In the rows, zero is written as 128.
A single turn carries every row of the set below to another of its rows. Some are shown first; where does it send the rows asked next?
k283: [ 87  94 107 140 163 133 133 118 107 101 146 120 143 112 129 154  98 133
 138 155 136 149 126 109 134 136  96 160  97 141 116 119 101]
k920: [139 155 124 146 108 110 106 126 156 113 177 131 113 146 115 150 142 141
 117 128 119 169 122 135 145 142  88 156 108 124 138 127 138]
k147: [160 179 157 117 137 109 134 143  92 135 142 120 132 179 134 151 136 147
 138 128 128 112 134 149 122 141 143 102 124 108 114 144 137]
k41: [132 133 164 109 108 116 113 139 103 127 155 114 108 125 136 124 140 144
 129 102 113 151 106 128 140 167  99 129  85 133 160 153 141]
k499: [141  86 154 149 143 114 149 115 144 143 119 140 137 154 109 141 115 131
 138  83 148 128 140 107 110 108 156 150 126  81 108 105 118]
k472: [123 139 142 110 111 146 137 137  97 104 118 121 119 105 125 124 140 150
  98 125 164 118 124 151 147 137 142 131 159 110 124 163 181]
k93: [114 123 156 150 121 162 130  97  99 109 151 108  82 120 116 138 115 171
 119 131 157 115 126 112 125 104 121 150 134 133 129 152 167]
k913: [127 118 124 121  62 143 142 126 159 122 123 146 131 137 132  86 128 109
  94 133 139 111 127 140 134 131 128 146 130 120  93 126 124]
k379: [143  95  83 139 176 114 125 128 147 148 140 136 131 149 125 127 119 155
 165  87 136 133 157 148 113 123 113 133 127 137 101 134 116]
k722: [149 137 121 134 159 109 123 134 132 154 123 150 138 116 126 158 143 116
 145  87 149 142 118 134 113 136 169 180 135 123 125  93 151]
k840: [158 116  69 136 123 123 135 171  96 133 107 139 140 128 148 114 111 149
 130 136 108 113 130 114 134 146 147 127 122 138 122 140 104]
k416: [125 107 131 162 135 119 135 130 107 139 108 110 128 126 134 135 152  96
 135 157 121 155 121 157 112  99 152 117 129 167 123 141  80]
k424: [155  85 132 113 173 137 141 130 116 147 116 123 157 142 129 116 155 131
 135 112 164 147 110 115 119 110 124 132 152 118 143  77 120]
k388: [145 123 112 144 103 171 124 101 155 116 112 148  93 136 126 101 132 120
 116 140 128 119  85 147 102 134 132 123 134 167 124 147 132]
k756: [ 91 135 172 110 167 169 149 114 129 152 149 119 127 129 110 128 111  93
 133 136 143 107 141 148 118 127 124 131 134 148  99 138 141]
k497: [110 148 119  95 157 119 150 104 115 122 123 131 148 138 136 117 123 150
 160 109 158 135 179 152  98 117 145 127 153 141 112 100 133]
k638: [134 139 140 113 109 122 135 110 116  65 152 120 143 159 112 137 138 158
  98 132 131 170 109 120 134 121  99 117 138 143 127 103 145]
k646: [ 92 124 159 132  67 132 143 125 117 167 133 132 131 123 140 100 112 129
 113 125 129 100 124 129 114 152 113 133 104 140 130 129 158]
k271: [127 120 106 125 182 133 138  77 117 109 126 135 135 134 145 152 132 156
 169  98 128 113 126 139  94 123 136 156 129 149  88 115 130]
k219: [125 111 150 131 116  93 137 157 116 126 112 136 124 153 136 142 137  74
 146 148 130 124 137 153 140  88 151 150 128 150  90 125 109]
k915: [133  96 113 157 121 166 121 143 124 130 155 109 103 117 143 137 132 151
 111 115 172  98 111 120 162 130  93 157 125 163 138 144 134]
k440: [115  87 138 137  96 135 129 128 108 136 105 149 116 130 124 103 107 142
 126 130 109 107  89 123 108 158 102 116 112 153 137 150 165]
k278: [134 142 129 158 135 108 134 137 122 132 124 127 143 146 134 161 162 101
 149 159  80 135 160 123 139 102 129 152 128 145 150 126 124]
k735: [130 126 127 132 140 136 140 108 133 131  89 144 123 139 130 156 128 140
 175 121 160 138 126 121  92 134 157 134 137 123 178  95 105]
k31: [104 104 138 119 138 134 149 150 104 116 130 120 142 161 106 170 160 112
 127 140  78 150 131 129 119  77 134 131 134 142 122 116 113]
k471: [133 127 105  95 154 120 142 115 132 146 124 124 153 147 155 121 157 158
 162 111 140 123 156 156 120 129 116 134 128  82 103 121 101]
k592: [117 112 176 115 107 114 142 121  95  88 147 114 148 116 134 133 121 135
 111  99 124 138 108 108 152 164  96 129 101 161 134 129 153]
k979: [114 121 116 141  82 132 140 159 130 115 123 125 129 134 128 163 129 177
 114 121 164 102 130 139 165 152  98 128 138 107 150 156 133]

k471 goes to k497
k424 goes to k735
Where do these go?
k920 goes to k913
k278 goes to k219
k283 goes to k840
k592 goes to k440
k93 goes to k915

